In the rows, 128 means zero.
One turn moves every row onto another: examples first, then more rows asked
T: [141 134 119 106 152 173 147 124 117 131  99 174  91 128  99 136 173 120
 124 111 162 124 139 128 142 108  93  97 108 146 123 112 141 123]
A: [118 131 137 117  85 128 140 132 112 107 102 110  93 139 129 121 159 129
 144 127 129 119 140 164 125 128 112 140 153 176 140  95 144 101]
E: [ 88 146 142 159 100 116 115  67 128 118 134 143 127 106 121 136 113 120
 139 132 135  94 144 130 129 130  81 113 116  97 127 128 146 167]
P: [142 147 130 109 151 162 135 138 145 149 111 163  86 124  81 141 168 132
 122 131 129 110 141 100 139 111 130  95 108 124 135 128 127 121]
L: [134  82 120 129 191 140 118 151 119 130 133 135 133 137 138 139 138 102
 120 137 161 110 128 114 123 147 113 136 110 128 107 138 141 130]
Y: [145  86 124 123 199 134 101 148 111 131 136 131 122 133 142 143 135 114
 123 144 155 104 123 102 128 140 121 134 112 128 108 145 143 131]
S: [123 163 138 122 106 123 142 127 123 125 119 117  95 117 132 147 148 141
 161 146 104 116 146 126 104 116 150 148 155 149 147  91 146 105]
N: [137  81 118 125 194 137 105 146 109 128 130 130 127 135 144 143 137 112
 125 135 164 105 123 118 124 142 115 127 112 133 105 142 143 128]
D: [120 164 128 128 121 168 110 118 118 110 158 116 128 130 154  95  81 139
 120 100 130 142 108 158 128 130 102 142 122 133 119  95 114 139]
Q: [143 145 123 113 162 172 133 123 120 139  98 173  82 113  98 151 165 137
 135 116 144 117 139 114 136  96 127  84 110 135 133 124 143 128]
U: [139 136 124 103 139 167 149 139 140 142 109 168  97 137  79 127 176 115
 110 126 147 120 143 112 148 123  99 109 103 137 130 119 126 113]
V: [ 99 144 145 148  91 113 101  68 120 114 131 135 113 113 120 119 117 118
 125 132 135  93 144 124 142 136  64 116 115 106 127 128 144 164]
G: [109 143 137 125  85 124 154 139 142 122 118 110 112 139 115 133 156 127
 145 143 114 111 146 146 109 131 134 146 149 156 147  99 132  99]
R: [ 98 148 147 152 101 118 111  58 118 113 137 146 118 104 129 130 116 116
 136 133 139  98 145 120 133 129  70 124 117 102 125 124 153 165]
X: [139  89 122 121 194 133 114 151 120 137 142 133 130 140 136 139 134 105
 122 145 156 110 129 101 122 146 115 142 113 122 109 141 140 127]
W: [117 171 130 133 124 163 105 125 135 125 164 110 132 129 146 105  79 148
 124 109 116 132 109 149 119 133 127 136 123 121 123 109 106 140]
J: [117 162 131 129 115 165 112 127 134 118 164 107 130 138 146  89  82 140
 114 109 119 135 108 155 126 137 108 142 122 128 119 105 104 136]
H: [117 169 127 134 134 165 107 117 121 118 160 116 129 124 160 104  76 149
 129 104 123 139 109 153 119 122 124 138 127 126 122 103 115 144]
B: [131 152 135 116 103 126 127 115  95 109 106 115  80 119 148 136 149 143
 157 132 124 119 141 140 117 110 127 141 157 171 147  87 158 109]
C: [ 89 140 145 155  93 115 109  72 133 120 131 132 120 113 114 128 116 120
 131 129 135  90 141 132 139 136  78 108 115 106 127 137 141 165]

V turns into R
U turns into T
Now find these:
B turns into S
J turns into D
L turns into N

One turn moves every row onto another: examples first, then more rows asked
vimak: [137 161 104 108 136 167 172 107 115 121 137 141 130 114 113 135 131]
kita: [128 144 126 122 172 102 150 125  99 153 128 120 108 150  87 117 154]
dukup: [111 157 127 113 139 174 140 100 111 141 126 157 133 107 108 113 117]
fenib: [145 137 116 101 155  99 135  97 113 168 132 127 103 148  89 151 146]
toz: [132 137 133 100 143 127 141  97  97 175 108 140 106 119  99 120 153]
Kar: [139 110 146 122 118 113  84 150 111 175 119 108 105 124 122 135 122]
ket: [119 183 109 152 141 126 114 116 107 127 153 119 115 130  86 123 133]
gopuf: [142 128 114 124 125 102  85 142 131 163 148 104  90 147 112 158 111]
Nas: [113 166 122 131 137 144  99 116  98 161 135 121 102 115  75 105 128]
fer: [126 142 117 103 160 164 184 126 112 135 134 142 130 138 105 115 130]
sen: [119 132 137 133 112 161  85 148 123 139 136 129 133 113 133 128  85]
mito: [129  96 145 112 135 123 145 160 127 140 113 132 107 158 152 144 132]
Sutur: [142 104 130 104 131 116 139 121 138 152 122 151 123 151 148 168 117]
lopi: [122 176 100 131 167 148 129 133 108 127 155 107 114 120  91 109 115]
benor: [123 146 116 105 146 160 161  95 128 134 142 164 142 143 109 144 114]
fep: [148 134 134 106 153 122 161 118 111 153 101 143  84 145  94 124 153]
puza: [131 163 118 116 150 177 155 116 124 109 122 158 111 120 110 120 113]
ses: [127 174 119 144 148 134 104 132 111 133 134 123  82 139  73 112 123]
dedar: [123 127 120 121 129 168 124 169 136 113 141 121 113 130 154 137  95]
reki: [127 130 128 137 143 106  91 169 122 132 135 100  90 142 136 141 118]
mef: [158 123 139 127 131  93 104 168 107 158 118 107 103 152 112 132 116]
sode: [156  94 133 113 119 143 156 150 139 148 120 134 118 132 142 159 127]
maf: [137 102 150 104 120 142 125 133 121 153 106 146 136 115 155 142 115]
munut: [121 134 112 129 115 165 109 141 145 129 158 139 128 141 129 151  78]
kog: [124 169 101 126 138 147 105 114 121 143 168 117 112 143  72 134 106]
fibuf: [137 138 116 148 127 149 107 151 144 114 149 124 128 107 142 150  93]
povog: [139 115 137 157 123  99  98 161 129 153 136 110 106 150 113 148 128]
ror: [138 138 125 115 132 117 163 115 102 161 125 129 107 154  82 133 167]
dul: [163 112 136 100 132 138 155 153 118 134 107 144 136 136 150 142 104]
Zalo: [142 152 121 139 128 149  98 167 120 115 141 125 134 129 130 128  73]

Zalo turns into ses
Sutur turns into benor
lopi turns into reki
Now find these:
povog turns into ror
sen turns into Nas

